128 stands for zero in the data rows.
Every row has a hidden score. How much higher is the second row's score than the first row's in each pair? 20 means about the same, 40 much higher and 0 much lower. The score is a weighted sum of the row's numbers plus the product of two more (or one squared), each taken from its middle value.
[119  90  82 133 117 210 186 176  90 191 140 171]
[104  91 102 123  99 176 155 182  86 184 147 183] 17
[114  89  83 132 127 195 160 183  96 190 118 203]
[123  99  93 115 139 190 146 186  91 202 133 206] 21
[125 115  92 108 104 185 174 184  67 189 151 200]
[136  93  78 122 130 186 160 170  75 211 160 187] 20
[122 105  86 112 117 188 166 176  86 220 131 196]
[123  96  82 125 112 203 179 171  82 164 157 199] 23
[110 104 103 114 127 175 158 175  81 197 141 222]
[102  98  84 104 101 195 161 166  81 223 155 165] 26
[ 91 103  74 110 143 177 142 175  97 190 128 197]
[110 101  69  94 121 161 144 161  75 195 144 182] 18
[134  96  79 107 122 193 150 158  70 176 127 192]
[124  92 100  96  99 159 139 154  91 170 135 167] 21
[ 93  99  89 106 109 171 174 159  88 200 122 177]
[ 82 110 103 114 103 188 152 154  88 188 125 162] 23
[100  91 104 116 100 188 165 127  94 191 117 183]
[ 94 113  98 115  92 180 153 150  88 188 107 162] 21
[100 106  76 113 114 179 161 164 103 182 115 178]
[117  98  93  79  85 185 131 152  88 170  96 171] 29
[112  88  89 103 124 166 132 169 107 170 112 163]
[ 94  94  87  89  82 178 149 131  78 184 120 147] 9
[ 95  86 104  71  84 166 148 129  96 158  84 149]
[ 94  88 118 113  75 168 143 132  81 160  92 145] 17
[ 90  98  75  84  77 177 164 110  82 176  71 146]
[ 91 103  81  76  94 160 152 124  78 161  95 138] 21
[ 94  98 110 106  59 174 154 128  94 168  86 144]
[121  97  76  82  98 177 132 125  91 162  96 161] 24
[103  89 102  96  73 202 150 143  97 175  89 137]
[103 100  61  90  89 176 160 147  74 160  76 153] 7
[116 124  92  90  68 172 151 127 106 181  88 124]
[103 109  92  86  73 162 130 137  67 182  91 137] 18
[101  88  77 106  82 168 134 135 116 178  90 149]
[ 90 119  80 114  92 166 160 132  77 176  99 149] 18
[ 89  97  66  97  79 159 178 149  92 176  88 150]
[104 107 105  79  82 169 163 148  89 192  84 136] 18
[107 100 104  94  68 166 164 141  96 180  87 145]
[141 106 102  91  80 164 166 140  95 174  72 157] 20
[105  90 125  89  72 165 188 146  79 188  84 155]
[113 101  88  89  81 170 152 145 109 182  89 133] 32
[120  85  94  99  75 171 142 126  80 187  99 135]
[113  97  81  96  43 124 172 159  92 185  82 148] 18
[113 101  91  94  73 130 157 147  80 170  85 135]
[109 117  93  87  51 146 178 150 103 177  85 135] 17
[105 109  79  94  59 145 169 135  86 187  88 107]
[125  88  86  85  47 169 141 144  72 190  66 145] 21
[122 105  79  83  43 144 174 142  89 186  93 138]
[111 100  93  80  42 153 167 138  85 171  78 121] 21
[ 78 107 111  97  58 153 150 140  77 181  75 143]
[ 94  95 102  71  63 145 163 134  83 155  67 136] 18
[116  90 103 105  63 166 163 152  82 153  81 117]
[ 94  85  71  94  35 154 184 139  77 197 101 123] 19
[ 91 110  95  92  48 156 158 131  71 174  83 124]
[ 87  97  89  82  60 153 174 130  88 182  79 125] 14
[103 100  82  96  59 152 159 137  86 161  64 104]
[106  89  92 101  47 160 154 138  68 169  83 119] 20
[122 100  95  75  62 144 151 127  91 173  72 133]
[103  99  95  84  66 134 146 137 102 176  89 137] 20
[113 107  90  96  65 176 161 134  81 182  70 163]
[118  98  99  95  25 152 152 124 110 179  86 158] 22
[ 94  91 101  84  71 163 140 147 113 185  74 146]
[100  96  82  90  59 156 122 142  77 185  69 156] 9
[103  99  75 104  72 176 140 130  89 161  81 131]
[115 107  96  94  73 180 163 155  86 175  88 153] 17
[108 106  86  89  53 182 175 139  73 209  72 148]
[111  99  95  83  66 170 149 140  75 197  98 147] 21
[115 107  76  85  56 200 168 157  82 224  77 166]
[113  94  93 100  67 187 171 140  94 192 107 167] 18
[114 110 108  74  61 196 165 170  85 203 100 176]
[112 105  80  85  80 205 168 184  81 228 107 165] 22
[122 107  83  86  77 195 162 163  89 231  93 185]
[112  91  98  97  95 216 157 153  94 202  95 173] 33
[130 107  93  97  90 200 181 171  98 221  82 176]
[105 109  78 103  83 193 190 193 101 201  84 163] 14
[103  99  93 105  92 204 178 171  91 211 117 179]
[106 104  58 107 127 212 171 178  79 221 128 169] 20
[111  97  75  94  98 213 156 163  99 188 108 171]
[108 107 106 116  95 201 162 142 101 216 116 175] 9
[113  99 104  82  82 177 164 145  70 190 121 175]
[107  86  78 101 100 193 172 167  85 202  96 162] 29
[ 92  97 102 133  95 185 167 165  74 196 103 168]
[121  96 102 102  94 195 147 167  88 182 109 161] 28
[118 105  88 103  99 192 146 139  93 195 108 150]
[135 102  89 119 109 183 159 146 107 171  98 158] 20
[121  99 101  89  77 185 161 150  70 188 107 171]
[105 108  97 101  95 183 169 149  84 178 108 153] 20
[115 118  79  69  98 192 158 146  98 192 109 164]
[ 85 102 107  99  97 174 150 161 110 191 106 158] 21
[118 109 112  91  95 181 173 151  87 181 112 129]
[ 94  99  81 109 117 172 174 166  85 191  90 156] 19
[ 98  98  82 101  71 169 168 168  91 172  96 155]
[106 101  89  97  97 172 169 164  93 163 111 175] 17
[128 107  84 114  86 177 172 145  87 188 107 143]
[102 111  94 117 100 172 157 168  98 197  99 150] 21
[ 93 105  82 115  99 171 171 168 107 184 113 157]
[102 111 112 105 106 173 173 186  89 186  87 154] 19
[125 105 107 110  90 174 169 150  94 169  87 157]
[116 105 123 121 116 170 179 182  83 178 104 146] 20
[122 103 104 120  96 174 188 162  83 187  92 152]
[129 106  89 110 100 136 165 189  88 190 104 154] 21
[118 108 125 103  88 134 191 154  78 143  90 169]
[133  95 117 108 102 147 178 171  87 169 103 141] 14
[119  99 106 114 124 140 165 175  92 177  91 128]
[122  99  88 117 103 140 175 148  79 175 103 114] 26
[107 114  95 111  84 173 170 170  81 155  97 147]
[121  87 105  98  95 145 174 123  84 168  86 130] 12
[126  98 116  92  77 146 171 165  69 147  91 129]
[115 105 114 111  93 156 158 150  93 166 104 141] 18
[118  81  98 112  81 143 147 133  77 153 103 137]
[102 101 104 126 117 155 165 150  73 153 114 136] 27
[129 107 111 106  96 150 160 139 101 149 101 140]
[113  96 110 120 102 123 170 147  86 150  95 124] 28
[139 102 140 124  98 142 172 158 100 142  79 128]
[137  98 115 113 120 148 176 142  90 153 127 141] 18
[121  85 116 120 123 145 166 179  99 155 101 143]
[144 100 117 132 119 136 183 183  89 155  93 152] 21
[134 108 139 127 125 153 177 158  99 159 116 150]
[137 107 134 127 112 144 184 183  89 154 113 140] 24
[132  99 113 134 126 181 190 191  86 185 103 143]
[136  87 126 147 133 167 200 212 115 166 123 157] 22
[142 104 131 156 148 173 189 214 101 167 123 161]
[145  93 125 172 155 171 197 229  92 172 141 159] 23
[136  85 156 168 164 180 188 222 101 174 158 170]
[174  87 143 173 171 163 211 205 103 180 140 166] 16
[166  98 151 204 193 185 202 250 107 171 141 179]
[135 106 151 204 193 196 211 251  94 163 160 200] 21
[164 106 153 236 201 200 209 255 108 183 190 204]
[157 105 136 248 230 179 186 240 119 187 162 204] 20
[186 102 148 255 244 191 144 247 135 154 187 209]
[198  91 146 255 215 195 141 230 143 148 203 221] 25
[209  94 165 255 251 184 121 225 132 116 220 208]
[205 102 155 255 234 177  77 238 148  97 206 202] 32
[201 111 169 255 255 178  76 209 160  89 215 190]
[233 116 187 255 255 173  86 194 154  75 246 173] 15
[247 104 192 255 255 151  89 169 173  92 227 185]
[255  96 214 255 255 141  74 166 174  84 216 151] 35
[255 113 253 255 255 103  76 142 165  85 210 149]
[255 109 255 255 254  93  77 135 181  88 171 110] 32
[255 141 255 255 247 102  82 138 177  76 168 107]
[255 151 255 255 191  88  62 117 175  53 157 133] 12
[255 137 255 255 197  67  68 100 162  92 171 101]
[247 127 255 230 214  90  83 108 160  94 143  99] 28
[237 137 240 200 189  80  86  93 166  83 146  98]
[218 139 232 171 169  77  69  88 173  93 125  75] 31
[197 142 222 154 165  90  97  91 160  92 119  77]
[201 139 246 171 170  68  71  93 184  89 113  71] 32
[192 167 202 146 175  78  90  80 169  73 151  99]
[194 173 218 167 176  85  74 104 176  97 135 102] 26
[192 215 196 166 181 103  80  75 184  81 145  94]
[168 196 201 187 183  98  88  98 197  69 154 104] 23
[195 226 183 180 204 117  73  78 185  95 161 100]
[188 216 207 186 164 105  78  64 185 101 151 109] 18
[182 214 193 192 185  97  48 103 204  92 168 105]
[190 230 185 177 167 106  91 105 194  99 171 119] 15
[201 235 190 195 177 123  94 106 206  96 178 111]
[184 219 194 213 184 120  76 118 187 100 173 107] 23
[190 211 164 220 200 143  87 111 198  92 200 136]
[170 220 165 223 200 136  88 130 195  95 210 125] 23
[171 210 178 216 191 147  80 152 192  79 235 143]
[178 211 151 212 188 134  80 114 193  98 251 159] 17
[172 203 145 209 209 156  78 137 188  87 240 162]
[162 178 144 206 196 148  66 129 168  99 239 191] 18
[176 171 126 209 203 164  83 150 178  84 255 197]
[153 169 117 208 193 179  85 147 174 114 255 202] 20
[162 165 135 206 186 144  90 163 177 108 255 199]
[178 140 148 194 182 171  76 177 168  98 255 250] 29
[148 151 121 186 193 181  71 190 140 115 255 238]
[128 134  98 202 203 204 104 206 148 130 255 255] 22
[145 120 105 184 185 187 100 201 119 142 255 255]
[134 122 101 178 200 216 117 208 101 165 248 255] 19
[132 110 110 160 199 230 116 201 103 204 247 255]
[120 131 103 169 221 246 136 227  97 200 234 255] 11
[133  85 120 180 191 253 146 243  88 217 239 255]
[149  87  89 167 170 254 155 240  96 253 215 255] 30
[129  94  73 154 158 247 170 253 105 255 204 255]
[147 113  93 137 175 255 167 253  70 255 192 255] 10
[136 100 100 135 149 247 175 229  71 255 161 255]
[127  91  80 139 132 255 182 227  93 232 171 255] 27
[124 105  96 112 139 252 180 220  99 238 149 232]
[126 114  91 101 127 238 188 216  84 255 142 233] 2
[136  89 109  98 121 219 153 201  83 224 136 196]
[131 104  95 104 110 217 162 163  88 224 122 184] 3
